[[3 4 3 3 3 4 3 4 3 4 4 3 3 4 3 3]
 [3 6 2 3 3 6 4 4 3 5 6 3 5 5 3 2]
 [3 4 4 5 5 4 5 2 3 5 3 3 5 2 5 4]
 [3 5 3 3 3 5 3 3 3 4 5 3 4 4 3 2]
 [3 4 4 5 5 4 5 2 3 4 3 3 5 2 5 4]
 [3 5 5 7 7 4 7 2 3 5 3 3 6 1 6 5]
 [5 2 4 3 3 3 3 5 5 2 3 5 2 4 4 5]
 [3 4 4 5 5 4 5 2 3 4 3 3 5 2 5 4]
 [3 4 3 3 3 4 3 3 3 4 4 3 4 4 3 3]
 [3 3 5 5 5 3 5 2 3 4 2 4 4 2 5 4]
 [4 4 4 4 4 4 4 4 4 4 4 4 4 4 4 4]
 [3 5 3 3 3 5 4 3 3 4 4 3 4 4 3 3]] Out: 3

[[6779 7856 4663 7567 7457 7977 6561 6108 7457]
 [7355 5070 4798 6999 9719 5607 8026 6108 5526]
 [5195 5197 9102 8358 6739 9014 9748 6452 6079]
 [7318 7651 6524 5723 6836 8487 9017 5328 4606]
 [7769 2328 5846 6749 6300 6330 5143 8253 6951]
 [8314 8301 9199 6841 8381 6653 6765 7127 9451]
 [8332 6877 5572 7604 8540 6290 6205 6762 6335]
 [8844 6394 8446 7203 5410 4375 7566 6030 7502]] Out: 4663

[[109  76 100 125 194 102 132  87 102 135]
 [166  78  97 107  84  34 103 106 107  71]
 [102 110 136  59  97  34 130  70  92  80]
 [126 113 101  95  93  33 132  71 102  45]
 [ 78 114 125 141 174  68  57 106 120 112]] Out: 100

[[7253 7466 6422 4878 4328 5294 6695 6679 4956 3023 2706 4286 6388 7402
  7257 7309]
 [6777 7344 7383 6146 4660 4401 5571 6766 6463 4544 2759 2846 4694 6655
  7403 7222]
 [9070 7642 6763 7036 7515 6902 5354 4281 4843 6290 6884 5612 3505 2563
  3644 5740]
 [8290 9475 8598 7217 6739 7238 7408 6424 4888 4353 5335 6703 6638 4893
  2967 2713]
 [7862 6802 6945 7484 7095 5632 4378 4614 6039 6926 5947 3823 2581 3331
  5405 7091]
 [6895 6844 7368 7223 5907 4524 4472 5842 6844 6204 4215 2651 3059 5042
  6899 7393]
 [9445 8861 7397 6718 7160 7497 6668 5066 4274 5083 6516 6772 5248 3222
  2611 3975]
 [6080 8664 9443 8370 7026 6806 7342 7377 6196 4615 4368 5573 6796 6449
  4528 2757]] Out: 6422

[[391 432 572 537 614 525 294 913]
 [429 309 552 767 289 488 446 436]
 [347 441 797 348 426 290 337 525]
 [906 560 410 510 509 461 474 344]
 [391 667 438 106 696 459 423 473]
 [429 486 562 308 438 432 401 171]
 [192 381 360 397 524 465 561 365]] Out: 572

[[723 534 373 430 642 659 299 250 443 531]
 [360 545 438 620 534 716 306 275 513 392]
 [621 320 503 573 692 564 170 336 373 507]
 [267 469 436 628 500 739 391 277 551 765]
 [436 329 606 490 656 649 278 238 549 377]
 [604 725 387 469 587 767 450 182 479 515]
 [403 396 439 470 461 645 293 235 446 391]
 [738 477 571 488 372 701 356 153 383 536]
 [483 549 432 325 652 660 435 162 382 650]] Out: 373

[[47 47 49 58 22 70 68 45 51 33 54 41]
 [55 57 60 49 44 55 49 40 63 49 58 51]
 [34 43 41 57 70 42 28 74 30 61 45 50]
 [58 47 48 43 52 46 61 46 55 49 51 54]
 [48 37 37 39 89 18 34 70 30 71 37 60]
 [38 42 42 57 51 52 46 65 35 50 47 46]
 [49 43 43 47 48 48 58 50 47 44 46 48]] Out: 49

[[6 6 6 6 6 6 6 6 6]
 [6 6 5 5 6 6 6 6 6]
 [6 6 6 8 6 6 7 6 7]
 [6 6 5 5 6 5 6 6 6]
 [6 6 6 6 6 6 6 6 6]
 [6 6 6 6 6 6 6 6 6]
 [5 5 2 3 6 4 8 4 7]
 [6 6 6 6 6 6 6 6 6]
 [6 5 6 5 5 6 6 6 6]
 [6 6 6 7 6 6 6 6 6]] Out: 6

[[151  86 184  17 103 145]
 [242 132  45 160 224  23]
 [105 176 124 113 153 168]
 [166 150 157 184 251 114]
 [150 236 176 162 160 142]] Out: 184
---
[[-0.918 -0.434  0.083 -3.664]
 [ 1.417  0.670 -0.129  5.656]
 [-1.023 -0.484  0.083 -4.081]] ==> -0.129

[[ 3.439 -3.962 -1.938  5.864  4.540]
 [-4.373 -3.412  5.495 -3.765  5.411]
 [-4.498 -4.709  4.902 -4.182  4.823]] ==> -3.765

[[-1.065 -1.174  0.215  0.833]
 [-1.774  2.566 -0.523  0.900]
 [-0.999 -5.152  2.324 -4.581]] ==> -0.523

[[-2.646  3.952  4.825  4.184 -1.655]
 [-0.872  1.836  2.500  2.726 -0.782]
 [-1.282  1.252  3.472  4.078 -2.028]] ==> 2.726

[[ 4.858 -3.530  0.746 -0.880 -1.184]
 [ 1.063 -3.702 -5.019  0.716  1.111]
 [ 0.535 -1.777 -1.491 -0.207 -0.222]] ==> 0.716

[[-1.164 -4.993  0.938 -2.203]
 [ 2.683 -5.658  0.184  3.998]
 [-0.752 -5.057  1.484  3.671]] ==> 0.184

[[-2.445  1.697 -1.015 -5.555  0.371  2.867]
 [-0.338  1.803  0.237 -0.630  0.949  1.625]
 [ 4.406  2.295  2.696  4.513 -0.242 -2.567]] ==> 0.949

[[-3.679 -1.495  0.795  3.524 -0.957 -2.216 -1.512]
 [-2.524 -5.093 -0.659  3.383  2.284 -3.468 -3.322]
 [ 2.473  4.830  2.766 -3.517  0.988  1.259  2.775]] ==> -3.468

[[ 4.206  3.002  1.117  2.968  2.200]
 [ 3.977  4.681 -1.764  5.623 -0.330]
 [-0.490 -2.511  6.635 -2.153  2.128]] ==> 5.623
---
[[ 39  28 -38  34 -35]
 [-33 -36  45 -44  28]
 [ 24   8  42  30  35]]	-35

[[-918  847  813  665]
 [ 785   48  641 -951]
 [ 964 -731 -855  790]]	665

[[-14 -41  -6 -46 -13   2]
 [  5  -8 -25  35 -14  21]
 [  0 -14  16 -32 -12 -15]]	2

[[  3 -30 -14   4  12]
 [ 33 -16  10  -6  -6]
 [  0 -38  -8 -11  12]]	12

[[53 57 66 21 76 50]
 [52 43 62 33 75 45]
 [63 63 69 33 62 50]]	50

[[ -1 -24 -16  46 -14]
 [-35 -39 -31  18 -15]
 [ 13   1  -3  10 -29]]	-14

[[292 505 405 773 320 549 145]
 [302 547 444 874 294 637 105]
 [264 195  21 174  54 687 213]]	145

[[79 54 51 33 32]
 [38 31 36 50 51]
 [19 36 82 58 38]]	32
